Named moves (each a turn or a mirror), then the moves between two rows, first move first; the first pair answered:
Tuda (before -> after):
[  1   7   0  -6 -22   1  -3   4  14   2   6   4   5 -10 -12  10  -7  -7
   0 -18 -12   6  -6   2  14   4  -7   4   4 -10   5  -4   2  -4  -1 -20
   3  -9   1  22  -5  -1   7  -6  -7   3   9   9] -> [  5  10   5  -7 -22  -1   1   8  21   5  -6   3   3  -8 -10  13  -3  -6
  -1 -14 -15  -1  -3  -2  16  -4  -7  -2   4 -13   1   2  -2  -5   2 -17
   3 -14   0  16  -7  -8   2   1  -5   5  10   9]
[ -4   1   5 -13  -7   7   2  -4  -3  -4   5  -4 -11  13   0  14   7  -9
  -1   7  -6   5   5  -6  12   4 -15   0 -11 -10   1  -1   3  -6   6   9
  -5   2   3  -2  -4  -2   4  -2  -9  -5  11  10] -> [ -4   3   4 -14  -7   8   1  -4  -3  -5   5  -3 -12  13   0  14   8  -9
  -2   9  -5   4   5  -5  11   4 -17   2 -11 -10   0  -1   5  -4   6   8
  -5   4   3  -2  -5  -1   3  -2  -9  -5  12  11]
[-12 -12  13   0 -11  27  -5 -15  24 -18  11  -1   4  14   1   0   1 -26
 -19 -25  30  11  -7 -11 -25  16 -13 -14  15 -11   2  10  13  -1   4  -6
 -42  -3   9   6  30  24   7  -1 -19 -20 -20 -16] -> [ -4  -4  22  -5  -7  23  -1  -3  40  -8 -17  -1  -4  15   3   6  10 -21
 -20 -21  23  -5   2 -15 -22  -2 -14 -26  16 -15  -8  17   5  -3   7   6
 -45 -14   8  -8  29   6  -3  10 -17 -16 -18 -20]
sisam (before -> after):
[ 10  -3   3  -3  10  -5   4  10 -13 -11  15   4  19  -4   2   0   2   1
  -9  13  -5  -4  -9   1 -21   7 -10   0 -10  19 -27 -11  21   0  -6   6
   6  -5  -6   0  31   7   5  21   1   2  -6  -1] -> [  5  -4  -3  -4   3  -2  -1   5 -16 -15  19   6  19  -4  -2  -3   0   1
  -8  13  -5  -6  -7   2 -19  10 -12   4 -11  18 -25 -12  28  -4  -7   8
   3  -3  -9   3  29   7   3  18  -1   4  -4   6]
[ -6 -20 -10  -7  -7   2   4  -2 -23  -8   9   6  -2  -3   3   6   6   2
 -16  -1   6   3   4 -10  -1  -2  -1   5  -9  12  10 -16   9   1   2  17
  -8  -2 -13  13 -21  -8  -5  -9  -3   7  21  24] -> [  2 -20  -4 -12   3  -1   2   6 -15 -15  -3   0  -2  -3  12  15   7  -5
 -13   5  -1   2  13 -13  -2 -11  11  -3  -9  18  12  -9  -2  11   1  15
 -13 -14 -12   2 -23  -7 -14   1  -8   7  20   9]
[  7  12   5   8  13   2  25   3   7  23  -5  -1  -5  -3  -2 -11  14   4
 -11   9   8  -4 -17   6 -18   7 -11  13  -7  -2  -8  -8 -10   0   1  -4
  13  -2   6  -5  25  -9   8   2  14  -4 -16   2] -> [ -9   1  -8   9 -10   8  17 -17  -6  13   7   4  -4  -3 -10 -11  10   7
  -8  -1  12  -9 -19   6  -7   6 -19  22 -15  -7   0 -13  11 -13  -1   3
   9   8   4   6  21  -7  11  -8   9   3 -10  20]
[ 16  -3   5   3   4   6   6   2  -3  -7  -6   4   1  -5  -5  -7  10  19
  -8 -23  -6  -4 -10  -1  -1   6 -12  12  15 -13  -7   8  14  21   1  37
   4  -8  -4 -16   5 -18   2   1 -12  13  -3   5] -> [ 16  -3   6   3   6   8   6   5  -3  -7  -5   4   1  -5  -7  -6   9  18
  -8 -22  -6  -6  -9  -4   1   7 -11  13  15 -11  -5   8  13  21   2  39
   3  -7  -3 -17   4 -19   0   2 -11  11  -4   5]
gegom (before -> after):
[  1 -21   9  11   9   3  -9  -6  -9 -28   5   8  21  -4   5   7  -7 -14
   2 -12  -3   6   8   3   3   9  24   3   2  16  25  -1  -9  19  -4   1
   3  -4  -1  -2 -10  16  -3   0 -24   1   7 -19] -> [  9 -12  13  13  21   1  -4   3  -3 -15  10   6  22  -5   4   2  -9 -15
  -2  -9   0  16   1   4  -8  19  22   3   4  17  15  -1 -18  23  -1  -5
  10  -6   1   1  -3  19   2  -4 -15  -4   1 -24]
[ 13 -23  -2  11 -16  -5   7   0 -10   2  23  -2 -14 -23   3   8   0   9
  13 -12  -7 -15  18  -8 -20  -3 -12   2  11  26  -5   1   7  19  -2   2
  -7  -7  15   2   4  -7   0  21   8 -10  16  15] -> [ 13 -25  -1  10 -16  -6   3   2  -9   2  23  -3 -14 -22   6   8  -5   8
  13 -10  -6 -14  17  -7 -21  -2 -12   1  15  28  -9   1   4  18  -1  -4
  -9  -9  16   5   3  -6   2  20   8 -14  18  13]
[ -7 -14  -5  -2   3   7  -8  -7 -10 -19  -7  10  10   6   5  13   1   3
  10 -16  -4  -2  10  -8   1 -11  10   2  -5   2  15   5   3  11  -6   5
   2   2  -2  -8   1   0   5   8 -21   9   0   5] -> [ -6  -9  -5   0   8   3 -18   6  -8 -17   7   5  14   7   5  12  -8   0
  15 -11  -4  12  10 -10  -4  -5  17  -4   5   9  11   6  -9  12  -7 -13
  -2   3   0   4  -1  10  10   2 -16   2  -1  -6]
[-11 -19  -6  -4  -5   1 -18 -11 -12 -19  18  -4   3  -1   2   2 -12  -6
   5 -10  -1  12  -1   0   6   8  10   8  -1   4  19  -1   4   3  -7  -8
  -4   6  -3  15  -9  17   2  -1 -15  -4   2  -6] -> [  0  -5  -2   0   9  -1  -9   2  -6  -4  24  -7   2  -3   2  -5  -8  -7
   2  -4   1  24 -10   4  -9  18   8   5   4   8  10  -3 -12   8  -3 -20
   2   4  -1  14  -1  21  10  -5  -4  -9  -4 -15]
Then:
(2 to 3 moves a pair)
[-18   1  15   7   5  15  15  -7 -12   9   6  -6  14 -20  -6 -22   5  -9
 -11  -2  15  11 -18  11 -13  24 -21   4 -17  -1 -10 -16  10   3  11   3
  31  12   7  -7  19  -2  11 -18  -1 -12 -25  -1] -> [-33 -23  -1   4 -18  15 -18 -25 -20 -27   4  -3  24 -19  -8  -6  -9  -8
   4  -6  11  -1   2   4  12   6 -16   0 -16  -1  11 -13  31  -9   4  11
  13  15   3   2  -4   2  -2 -17 -19   0  -8   5] -> gegom then gegom
[ -1  12  -4  -4   0  -3 -24  18   4  -7 -30   2  -3  -2   7   8 -10  -1
   5   4 -10  -4  25  -5   8 -23  10 -20   0   9  -5   6  -9 -15   6  -6
 -15  -7   3  -9 -12  -2 -13   5  -4   0   4  -2] -> [ -2  17  -6   7  13  -2 -13  14 -11   6  13   0   2  -5   5 -12  -9  -9
  -4   0   1  26  -3   4 -11  15   6  -4  -2  19  -5  -7 -19  -6   7 -27
   3   5   7   4   5  20   8 -13   7 -13 -10  -6] -> Tuda then gegom
[ -7 -16  11  -9 -12   9   3 -16  -7 -15  -7  10  -2   2   9  13  14  -7
   1  -8   3 -15   6  -4   6 -18   4  14 -13   1  18  -2  12   2  -7  26
   0  -8  -5 -20  -2 -15 -12  18 -33   5  10  11] -> [-11 -16  -1  -3 -10   3 -25  -8 -15 -34  20   7  13   3   4  13 -10 -15
  11  -4   3  10  10  -4   5  -2  18   7   3  16  23  -5   3   2 -13  -2
 -10  -2   0   9 -13  13  -3   0 -27  -4  11  -2] -> Tuda then gegom
[  0  -5   2   2   6  -3  -6  14   8  10  10  -5  14   0 -15  -7 -12   8
  10  10  -1  20   8  -3   2  -2  -3  -8  13  11 -21  -1  -8  -3   1 -27
 -20  13   1  12   5  18  -2 -13  18  -4   5 -16] -> [  1   0   4  -3   0  -5  -3  17  17  18  -6  -5   6   2 -16  -5  -7  15
   9  15  -5   6  13  -7   7 -15  -7 -15  13   2 -28   2  -5  -9   3 -18
 -21   8   1   4   7   4  -8  -6  20  -1   7 -11] -> sisam then Tuda
[-10  -4   6   2  24  -3  -7   5  -7 -14  28  -1  16   2   8  -1 -12 -12
  -1   6   9  21 -10   9 -25  16  23   2  23  10   6   2 -21  10  11 -31
  15  10   1  14 -18  30   6  -9  -1 -17 -13 -13] -> [  7   6  29  -8  24  -5  17  13  19   9 -31   1  -4   1  13   7  13  -1
  -6  16  -1 -16   4   4 -18 -21  14 -11  16  -4 -10  15 -19  10  20   4
  18  -8  -3 -26 -16 -14 -11  17  -3  -8 -10  -6] -> Tuda then gegom
[ -9 -16  -1   6   0   6  10 -12 -15  -5  19   2  11  -1   1  -2   5  -4
  -2  -2  11   5 -11   7   1  19   0  15  -3   5  11  -7   4  -2   1  -1
  11   9   7   5   1   6   4 -10   0  -1  -1   3] -> [ -7 -11   1  -4  -8   3   4  -7   1  -2 -18   2   0   0  -2   7   5   7
   1   5   2 -18   9  -2  14  -9  -2  -1  -2  -5   5   2  10 -13   5  15
  -1  -1   4  -7  -9 -18 -11   3   0   9   7  11] -> Tuda then sisam then gegom
[ -6   0   1 -16  -1 -12   3  -5   0   4 -14  -6  -2  -5  14   7   9 -11
  -1   1   1  -3  -6  -6   1   4   3  -4   4   0  12  21  -3   7   0  25
  18  -9   1 -16   7 -13 -16  -1   4   4   6   5] -> [ -8  -2  -2 -13   3 -14 -10  -1  -3  -9  -5  -7   5  -4  12  10   2 -16
   6   1   1   6  -3  -4   2   8  11  -6  12   8  18  18 -11  11  -3  13
  13  -7   0  -6   1  -1 -14  -2   0   3   8  -8] -> gegom then Tuda then sisam
[  7  -4   3   9   9  -4   3   8  -1  -1   5  -3  11   3   7   2   0  -5
   2   1   2   9   0   5  -5   5   6  -2   0   9  -3  -8 -13   9   0 -15
   1  -2   1  -4   9  12   6   0  -3   0   0 -15] -> [  4 -11   4   6   2  -2   8  -1   2  -4 -16   1   6   0  10   8  10  -5
   0  -3   0  -9   8   2   4  -7   4   0  -9   1  -1  -4  -3   8  -2   5
  -1  -6  -2 -18   8  -5  -4  10 -13   8   5  -2] -> Tuda then gegom then gegom
[  8  -6  14  -3   0   1   3  -4   2 -16 -11   0  -6   1   6  12   7  -2
   5   5 -10  -8   9  -9   7 -14   8   1  -8 -12  -4   2  13   9   0   7
  -5 -15  -1  -1 -10  -7  -9   4  -8   8  13   0] -> [ 13   6  16  -1  10  -2   2  10  12 -10  -9  -1  -8   0   5   7   4   1
   4  11 -11  -5  11 -10   2 -12  11  -9   0  -9 -11   3   2  10   3  -2
  -7 -17   2   2 -11  -6  -8   1   1   2  10  -8] -> Tuda then gegom then Tuda
[  1  18  -8   0  -8   1 -32  23   9  -9   8  -5   0  -2 -14  -2 -22  -2
   4  16 -11  30  12   0  14  21   2  -6   7   7 -16  16 -10  -6   6 -27
  -1  17  14  35  -5  11   9 -27  15 -12 -11 -21] -> [ -5   9 -14  -2 -15   4 -41  15   5 -22   8  -5   2  -2 -16   2 -25  -3
   9  12  -9  25  17  -4  22  16   5  -3   5   9  -4  14  -3  -9   3 -24
  -6  18  14  36 -11  11   6 -26   5  -7  -6 -17] -> sisam then sisam
[-18  24  -3 -13 -20 -18  -2  12   5   5  -4  -2  11  14 -26   4  -3  10
   0   5  -6 -20  16   5  -1  -7   3  -4  19  14   8  -6  13 -13  -2   1
 -10 -17   8   3   2  17  18  -6   6  10  27   6] -> [-16  26  -3  -9 -12 -12  13  10  -2  15  10  -3   9  14 -26  -6   3  10
  -8   3  -3 -12   2  11 -13   9  -1   8  13  12   6 -12   9  -8   0  -3
   2 -12   9   6  14  22  28 -12  10   2  20   7] -> gegom then gegom then Tuda
